In the rows, zero is written as 128.
Each path below is one point turned by a fixed rotation once a step. After each direction that follows a path, write how fast that rotation turns it, in degrees per step (0 if it stays still).
Each turn is a multiple of 5 degrees from 10 to 175, or 0.
Each row of a path follows its step; steps can be skipped.
path 1
step 0: [143 126 130 127 103 128 130 111 127 116 131 141 133 132 129 125 128 122
 123 115 137 140 138 145 135 117 135 134 132 138 127 127 129 126 116 130
 128]
step 1: [128 140 138 125 136 136 127 144 128 128 119 128 119 126 134 131 120 135
 130 142 121 138 117 146 128 116 125 122 139 138 126 137 133 118 137 131
 148]
step 2: [126 132 124 134 134 120 123 128 135 137 134 139 140 116 142 128 137 136
 127 141 149 117 130 127 121 131 144 132 133 128 124 147 132 139 127 121
 120]
step 3: [133 141 131 122 129 131 129 134 138 118 124 118 133 151 118 138 134 135
 141 125 136 139 117 106 129 135 133 127 130 120 115 122 122 132 122 128
 128]
step 4: [137 118 131 145 119 134 132 137 118 114 115 134 133 122 125 144 114 127
 130 125 128 128 146 128 127 133 120 127 128 128 145 131 127 137 117 115
 125]
step 5: [137 135 142 124 140 138 127 127 120 126 124 132 124 116 122 105 126 122
 128 138 122 144 125 129 130 126 142 125 113 135 129 116 144 131 119 134
 124]
step 6: [119 123 144 132 116 115 130 125 120 124 123 146 144 134 134 118 130 129
 122 120 125 120 118 136 128 129 130 123 144 144 111 137 120 135 127 133
 133]
step 7: [126 151 128 117 123 116 127 138 130 126 130 131 126 131 130 133 131 131
 141 144 135 144 141 128 115 122 120 132 128 128 127 142 122 108 128 137
 126]
step 8: [129 142 125 136 125 136 131 128 135 114 130 129 127 121 130 134 145 140
 125 122 142 119 120 134 117 126 126 130 120 125 137 132 135 148 125 108
 141]
step 9: [136 121 131 141 126 147 121 128 128 127 137 123 128 140 125 128 115 130
 130 138 131 138 132 114 130 117 149 111 125 124 115 130 122 124 118 119
 130]
step 10: [139 115 144 119 133 129 116 132 128 120 119 134 127 120 133 132 128 131
 127 125 135 139 134 128 145 131 118 130 145 134 136 132 126 150 120 140
 123]
step 11: [131 140 130 135 140 117 145 132 123 128 118 139 133 141 133 126 124 133
 120 136 125 140 121 132 130 128 139 139 127 146 134 123 140 114 125 123
 115]
Directions:
[125 126 129 130 131 127 126 125 125 125 125 125 128 127 126 126 124 128
 128 126 124 130 128 125 132 131 129 133 127 133 132 127 125 129 121 129
 125] : 60
[127 126 130 127 127 126 132 131 123 127 123 130 133 126 125 126 128 124
 133 128 127 126 128 126 125 134 126 126 125 126 126 124 132 128 130 129
 126] : 45
[126 129 130 131 130 129 127 131 125 130 132 126 125 130 120 128 132 127
 129 133 129 134 128 127 131 128 129 132 127 127 125 126 130 123 129 130
 130] : 170
[133 133 126 133 129 127 130 124 130 123 131 132 127 127 126 133 127 126
 129 124 126 127 128 124 125 129 126 131 126 125 128 127 127 125 127 129
 132] : 85
[127 130 130 129 127 130 131 129 130 133 130 128 126 132 131 127 132 124
 132 127 125 128 126 127 123 131 126 131 133 127 131 131 128 128 123 125
 124] : 80
path 2
step 0: [117 122 125 137 136 143 135 120 140 125 127 138 133 140 135 133 125 124
 128 137 135 139 128 143 122 131 132 132 116 119 143 119 135 113 123 136
 138]
step 1: [136 141 120 128 133 129 120 115 147 132 140 138 120 128 137 145 132 123
 122 133 128 127 108 134 128 127 139 132 119 134 130 124 136 127 137 128
 117]
step 2: [122 131 122 135 141 120 134 135 137 135 143 139 129 119 124 122 119 126
 122 138 116 125 123 119 108 123 147 133 130 135 128 136 133 124 120 118
 128]
step 3: [114 134 130 128 131 122 147 136 129 138 142 136 120 128 133 123 123 135
 120 133 123 119 131 149 131 128 127 128 125 122 126 131 111 116 141 116
 125]
step 4: [112 128 131 112 129 141 122 125 120 140 139 128 123 115 130 137 133 116
 120 133 146 133 138 142 119 122 130 134 133 121 123 134 130 125 126 116
 124]
step 5: [124 134 146 126 123 128 124 131 130 131 137 130 121 132 120 137 127 125
 111 124 127 127 135 132 123 133 133 151 127 120 142 138 126 146 121 139
 116]
step 6: [129 135 124 125 134 128 112 142 124 128 127 132 125 123 130 115 121 123
 126 131 119 141 121 137 117 124 123 148 113 123 122 124 108 137 126 136
 131]
step 7: [138 147 131 136 122 133 117 134 122 127 130 141 129 117 117 113 130 132
 125 118 128 120 125 143 129 118 122 131 122 111 129 129 140 115 123 126
 133]
step 8: [121 130 139 121 132 121 124 134 131 126 125 130 126 118 137 123 128 129
 119 110 136 141 107 133 131 139 130 119 123 117 136 143 137 129 120 123
 140]
step 9: [137 124 143 126 124 139 118 138 143 121 135 116 149 135 138 128 123 134
 119 132 121 126 117 137 124 130 133 120 122 119 120 134 126 135 121 117
 122]
step 10: [119 133 113 137 125 127 111 128 129 139 122 118 142 134 138 136 112 138
 125 125 131 124 133 135 124 128 144 124 119 121 128 134 121 116 118 137
 131]
step 11: [138 131 126 116 138 121 116 120 120 140 128 139 136 124 131 132 136 137
 118 142 121 125 134 133 135 132 145 114 118 116 140 124 129 128 135 135
 133]
Directions:
[132 128 125 132 131 125 124 132 126 131 130 133 128 128 125 130 127 131
 129 126 129 124 128 123 125 131 131 131 125 127 126 124 126 130 132 127
 132] : 80
[129 130 125 130 127 131 123 128 129 127 133 127 132 126 126 127 126 127
 129 129 129 124 132 127 126 124 125 129 133 129 126 128 135 129 123 125
 128] : 140
[127 134 126 133 122 130 127 129 127 127 125 127 127 125 127 133 132 129
 131 129 134 130 128 130 129 125 131 127 126 128 124 128 128 124 131 129
 126] : 115
path 3
step 0: [133 133 117 131 118 107 130 121 128 145 129 120 123 110 118 123 131 129
 128 121 115 120 117 111 119 135 118 130 122 121 124 133 135 117 129 129
 127]
step 1: [130 135 139 120 129 124 116 120 108 131 132 146 112 134 136 134 127 129
 126 140 134 121 136 130 127 138 124 121 109 128 126 124 117 135 118 130
 119]
step 2: [131 145 135 132 146 136 133 125 135 134 119 137 127 131 108 125 134 105
 128 123 125 128 127 122 120 128 117 140 135 123 129 119 135 122 137 130
 119]
step 3: [128 122 139 114 125 113 135 134 125 139 126 122 122 123 136 124 128 126
 131 142 128 125 140 127 124 126 119 146 130 125 129 137 122 145 125 104
 136]
step 4: [121 134 119 134 123 137 132 121 141 109 114 143 127 129 116 121 121 130
 127 125 128 107 137 129 134 132 128 126 127 122 134 138 124 136 115 122
 112]
step 5: [124 130 134 133 123 131 133 134 122 151 109 127 132 130 135 136 129 121
 129 136 129 137 118 117 128 112 133 121 136 118 121 130 144 131 110 124
 127]
step 6: [122 121 114 129 121 120 114 129 129 141 122 135 124 122 116 131 123 127
 129 129 111 132 130 134 133 146 125 124 133 141 133 136 123 153 135 135
 126]
step 7: [123 139 132 120 126 150 142 133 118 124 139 138 128 123 129 145 143 127
 119 116 132 136 131 126 132 133 119 127 120 118 130 139 136 134 117 134
 133]
step 8: [142 129 130 128 135 128 130 139 121 139 113 101 117 135 122 124 120 122
 137 118 130 126 125 130 131 131 124 135 128 135 134 146 127 127 129 141
 119]
step 9: [128 114 119 113 118 132 128 129 126 120 130 134 114 144 122 120 126 128
 120 123 124 139 129 140 118 136 116 121 122 123 112 131 134 129 123 107
 129]
step 10: [119 143 122 137 130 126 127 123 115 124 126 115 137 118 123 120 126 107
 127 127 132 128 139 136 125 123 120 114 128 134 144 132 132 115 111 126
 129]
step 11: [118 122 142 132 131 127 134 127 136 136 119 130 126 128 142 123 115 116
 131 120 133 140 105 138 135 135 122 129 119 135 115 124 114 138 124 122
 133]
Directions:
[125 132 136 128 125 125 129 125 128 127 126 132 128 128 128 124 129 128
 132 128 129 124 129 125 126 130 129 130 133 130 126 124 126 127 128 125
 129] : 35
[127 124 124 130 125 127 127 129 125 131 131 127 125 126 123 127 131 131
 126 127 124 131 130 129 127 127 127 134 132 130 128 122 128 129 127 123
 128] : 115
[129 127 128 128 125 122 122 128 133 125 126 127 127 126 129 129 132 130
 128 128 128 129 130 130 124 128 124 127 127 128 126 131 134 132 132 127
 132] : 120
path 4
step 0: [131 136 140 138 118 140 125 127 137 119 148 127 130 136 130 120 132 136
 137 123 131 122 128 135 109 133 123 125 135 120 128 131 122 128 118 123
 134]
step 1: [129 125 134 123 123 111 140 137 130 120 126 130 127 134 110 131 120 125
 130 130 124 122 134 140 133 145 134 135 136 130 109 130 120 124 129 133
 129]
step 2: [123 132 127 124 116 125 123 131 122 132 115 134 141 126 131 135 136 122
 138 116 124 138 128 136 107 119 131 142 126 128 126 124 129 123 130 139
 117]
step 3: [133 135 104 119 130 131 138 127 137 131 113 115 128 126 123 127 123 134
 123 126 123 138 124 122 135 124 113 128 125 141 123 132 123 122 118 129
 123]
step 4: [138 134 129 129 125 139 126 117 124 128 125 131 136 122 124 125 130 120
 108 137 136 133 128 124 141 114 138 123 119 122 137 117 132 128 138 133
 117]
step 5: [143 125 128 126 135 123 121 114 130 119 140 134 127 122 134 119 136 132
 130 114 136 120 117 114 134 128 117 120 138 133 134 127 135 138 118 125
 132]
step 6: [127 113 133 132 140 121 137 123 107 127 131 137 111 135 112 125 125 123
 134 138 126 124 137 130 131 124 134 121 131 127 135 128 127 129 132 123
 137]
step 7: [125 128 136 130 127 136 118 125 116 122 133 131 118 128 145 138 123 133
 136 128 130 134 131 136 109 136 121 139 124 119 126 145 132 139 126 126
 128]
step 8: [114 133 123 125 135 123 135 147 126 131 125 123 130 134 134 123 116 132
 119 134 131 123 137 134 135 144 132 136 126 136 132 137 117 122 116 138
 134]
step 9: [119 133 131 138 124 136 125 118 140 130 123 123 141 123 137 130 133 135
 129 128 124 134 125 139 124 122 153 140 130 125 130 119 115 129 134 135
 129]
step 10: [135 130 118 137 117 124 131 136 145 126 138 126 129 118 130 134 130 123
 124 122 117 128 124 118 137 118 120 127 141 135 110 126 124 119 116 128
 136]
step 11: [126 124 130 125 118 121 127 127 120 117 136 122 142 128 110 127 136 115
 131 144 125 126 132 127 129 115 124 125 128 128 131 117 123 123 141 120
 112]
Directions:
[128 133 130 128 127 129 128 129 122 131 131 129 128 132 128 130 131 128
 126 130 129 124 128 126 123 123 132 124 127 131 129 128 127 123 131 133
 128] : 160
[127 132 132 133 132 126 127 131 131 127 130 128 129 124 125 133 124 126
 128 124 130 130 129 130 124 131 131 128 127 129 131 131 124 126 128 124
 130] : 45
[129 130 129 133 121 128 125 131 129 130 128 132 126 128 135 126 128 126
 129 123 129 132 125 125 126 127 126 127 130 126 130 131 131 128 126 130
 127] : 145
path 5
step 0: [123 134 141 118 127 121 145 128 122 121 131 133 125 126 131 141 124 130
 127 136 127 121 119 123 134 112 109 106 132 140 127 125 122 130 130 131
 130]
step 1: [140 144 120 124 131 119 119 138 122 136 125 127 115 130 111 131 127 119
 113 133 116 129 135 131 129 135 132 124 130 124 131 133 106 120 125 131
 132]
step 2: [125 118 129 124 147 139 144 133 133 128 122 112 128 134 135 127 130 132
 127 118 128 131 115 124 140 123 138 117 133 120 126 129 120 120 137 130
 145]
step 3: [134 126 128 127 132 119 121 114 129 124 136 128 139 129 114 105 136 114
 115 115 132 138 123 125 119 128 132 129 129 117 134 121 119 136 135 125
 120]
step 4: [126 121 127 125 141 124 118 121 127 116 120 140 130 126 142 128 132 151
 129 130 141 124 129 123 137 122 137 126 128 144 135 127 123 141 141 128
 132]
step 5: [123 135 127 123 115 122 130 121 128 121 119 144 123 119 109 120 128 135
 118 131 124 135 139 116 130 131 128 117 125 122 110 122 133 135 117 127
 131]
step 6: [145 118 119 135 126 126 136 125 124 136 136 116 131 123 133 130 124 145
 127 130 118 122 141 138 143 120 133 122 137 137 126 141 126 133 119 125
 139]
step 7: [120 135 128 126 118 122 132 122 120 142 125 120 130 121 115 119 114 122
 138 122 116 134 110 126 129 124 125 114 140 132 122 123 129 125 140 137
 123]
step 8: [147 136 130 123 131 128 121 137 123 124 130 125 119 123 114 139 137 127
 132 118 135 131 118 139 129 112 133 133 130 136 142 139 124 135 140 118
 133]
step 9: [120 135 119 112 139 143 134 128 135 118 109 129 129 131 122 120 135 126
 131 124 113 132 127 107 130 128 119 135 131 132 131 132 124 130 134 140
 127]
step 10: [128 126 129 122 125 121 132 143 136 125 143 124 139 133 123 115 141 127
 127 136 132 134 148 120 130 117 144 130 125 122 130 134 126 134 134 113
 133]
step 11: [125 124 121 132 134 121 135 121 130 121 130 135 138 112 139 115 112 134
 136 131 131 137 135 121 115 133 130 121 136 134 140 127 127 126 128 149
 141]
Directions:
[126 123 128 128 126 129 127 127 128 129 133 128 123 126 125 126 129 129
 127 135 133 127 134 124 130 125 124 128 129 130 129 126 128 125 127 132
 129] : 65
[123 128 124 129 130 131 126 124 127 128 129 130 126 131 133 129 123 132
 129 124 126 129 131 131 130 126 126 131 128 128 132 132 127 126 130 130
 133] : 155
[128 124 126 126 124 130 128 131 131 130 125 128 123 132 128 128 131 123
 127 130 126 127 121 129 127 125 128 129 131 125 131 130 124 129 130 130
 131] : 55
[126 133 132 132 125 127 127 125 124 128 132 130 125 131 127 126 131 126
 130 127 125 131 129 126 126 123 127 127 126 122 127 128 128 128 127 123
 129] : 155
path 6
step 0: [127 134 144 111 131 129 124 132 122 142 131 121 122 117 138 120 129 133
 124 124 129 136 142 126 129 134 138 135 137 107 138 129 129 136 125 123
 129]
step 1: [132 109 134 135 123 135 133 121 125 122 128 128 135 143 122 138 117 129
 126 130 132 133 124 116 132 140 137 110 125 134 121 141 139 123 138 133
 122]
step 2: [121 129 125 133 124 134 125 138 135 125 133 129 132 118 114 124 131 125
 138 120 126 125 128 131 116 117 108 146 113 145 136 123 130 122 128 127
 132]
step 3: [131 145 112 120 127 125 129 107 133 140 126 131 128 124 141 122 126 121
 111 124 134 125 127 138 133 134 138 127 128 125 133 120 119 139 124 124
 122]
step 4: [125 134 139 137 134 126 140 133 119 112 122 132 132 141 123 131 126 124
 125 139 122 132 143 129 129 126 128 125 150 116 120 135 138 124 132 129
 136]
step 5: [134 119 128 134 114 121 122 132 132 140 132 119 127 128 124 131 130 134
 152 124 114 128 122 118 127 128 131 130 125 137 133 131 120 129 121 150
 130]
step 6: [109 119 123 126 132 126 119 118 134 127 135 132 117 118 135 117 138 134
 116 123 132 132 125 129 133 137 126 132 122 128 128 128 133 116 117 106
 122]
step 7: [138 131 135 113 130 141 136 124 128 124 130 130 143 124 140 138 115 124
 120 126 145 135 129 127 119 119 125 135 135 119 120 134 129 127 140 136
 135]
step 8: [131 125 124 147 136 124 129 136 126 138 133 128 137 125 103 125 120 128
 135 127 126 116 135 129 126 130 139 116 130 140 132 126 137 142 131 129
 129]
step 9: [131 141 134 120 115 118 127 119 138 121 119 126 114 136 119 119 132 124
 132 129 125 135 126 124 139 136 120 143 119 126 145 127 124 122 127 119
 121]
step 10: [116 129 123 125 126 146 125 116 121 123 124 139 132 134 144 134 137 122
 124 127 121 128 129 140 111 137 135 125 131 125 111 130 126 125 122 142
 125]
step 11: [122 128 128 143 126 121 140 142 123 139 136 128 133 114 137 130 119 130
 125 124 117 131 134 116 139 109 126 126 137 134 127 125 129 124 135 127
 141]
Directions:
[129 124 130 128 131 127 131 132 127 127 124 128 129 126 128 125 130 126
 128 128 124 131 132 129 129 124 127 136 129 129 129 129 130 126 130 121
 128] : 160
[132 124 131 126 131 127 123 130 130 129 130 129 128 123 127 128 127 133
 130 127 132 129 123 126 127 129 132 129 132 126 125 131 128 125 127 125
 129] : 55
[127 134 128 127 128 124 128 131 128 127 123 133 126 128 127 129 130 126
 130 128 123 125 127 128 129 130 133 128 134 129 127 128 123 123 126 130
 127] : 65
path 7
step 0: [130 119 130 142 127 122 138 124 122 136 120 124 131 138 138 135 125 141
 132 127 128 129 126 133 128 133 137 129 148 115 132 130 118 133 123 121
 118]
step 1: [133 123 119 132 117 125 134 115 122 139 132 125 124 131 129 124 133 130
 136 128 139 123 140 137 128 139 133 129 130 118 136 146 118 123 125 132
 139]
step 2: [131 130 121 135 128 133 130 128 124 143 137 120 135 131 119 125 129 120
 141 138 128 123 122 127 137 137 128 124 149 124 144 124 122 119 127 129
 124]
step 3: [125 134 127 139 141 127 138 112 127 132 124 116 131 128 131 131 127 148
 128 126 133 131 129 136 129 131 135 129 144 121 137 128 121 122 119 122
 121]
step 4: [129 132 128 141 119 124 127 121 124 144 126 116 122 133 129 125 128 132
 144 132 137 123 136 142 126 124 132 116 124 119 134 133 116 127 122 135
 138]
step 5: [124 132 121 140 123 123 131 135 130 137 134 117 135 149 125 119 124 123
 133 134 135 128 123 127 135 125 131 130 146 129 139 132 122 114 125 126
 126]
step 6: [121 140 114 134 139 123 131 108 128 133 121 120 130 132 136 125 127 133
 131 127 134 122 133 143 134 133 136 129 142 134 128 130 119 127 132 124
 119]
step 7: [126 126 126 144 121 132 121 126 126 139 116 121 132 133 138 131 129 129
 147 130 133 120 132 137 141 127 139 128 127 113 134 123 121 128 124 132
 132]
step 8: [127 121 111 134 123 119 135 130 126 132 126 119 140 138 125 118 130 136
 129 139 135 125 132 126 139 119 131 136 143 120 135 140 126 121 123 129
 132]
step 9: [128 127 114 131 134 118 138 119 121 145 126 125 133 133 134 127 132 130
 141 131 124 121 130 141 133 138 132 119 144 134 127 131 123 139 129 124
 123]
step 10: [128 117 133 141 119 133 140 124 127 136 123 124 129 137 139 130 131 130
 140 129 132 129 129 137 133 141 145 136 132 115 141 127 122 124 124 127
 124]
step 11: [134 125 116 130 127 125 130 116 118 134 125 120 126 125 120 117 132 129
 133 143 137 127 134 130 129 128 127 135 144 115 138 139 120 119 128 132
 135]
Directions:
[128 129 127 126 130 132 128 126 129 127 133 132 126 134 131 127 126 121
 129 128 127 129 129 131 128 134 129 133 128 130 130 129 126 127 131 129
 128] : 85
[133 129 130 131 127 131 130 124 125 130 126 129 130 127 129 130 122 129
 129 127 130 129 128 131 124 126 133 131 123 124 123 126 129 128 128 128
 124] : 110
[125 124 129 129 125 131 131 130 132 124 130 127 129 129 124 126 126 127
 127 134 128 126 126 125 126 124 129 130 130 126 132 123 125 128 131 131
 124] : 130
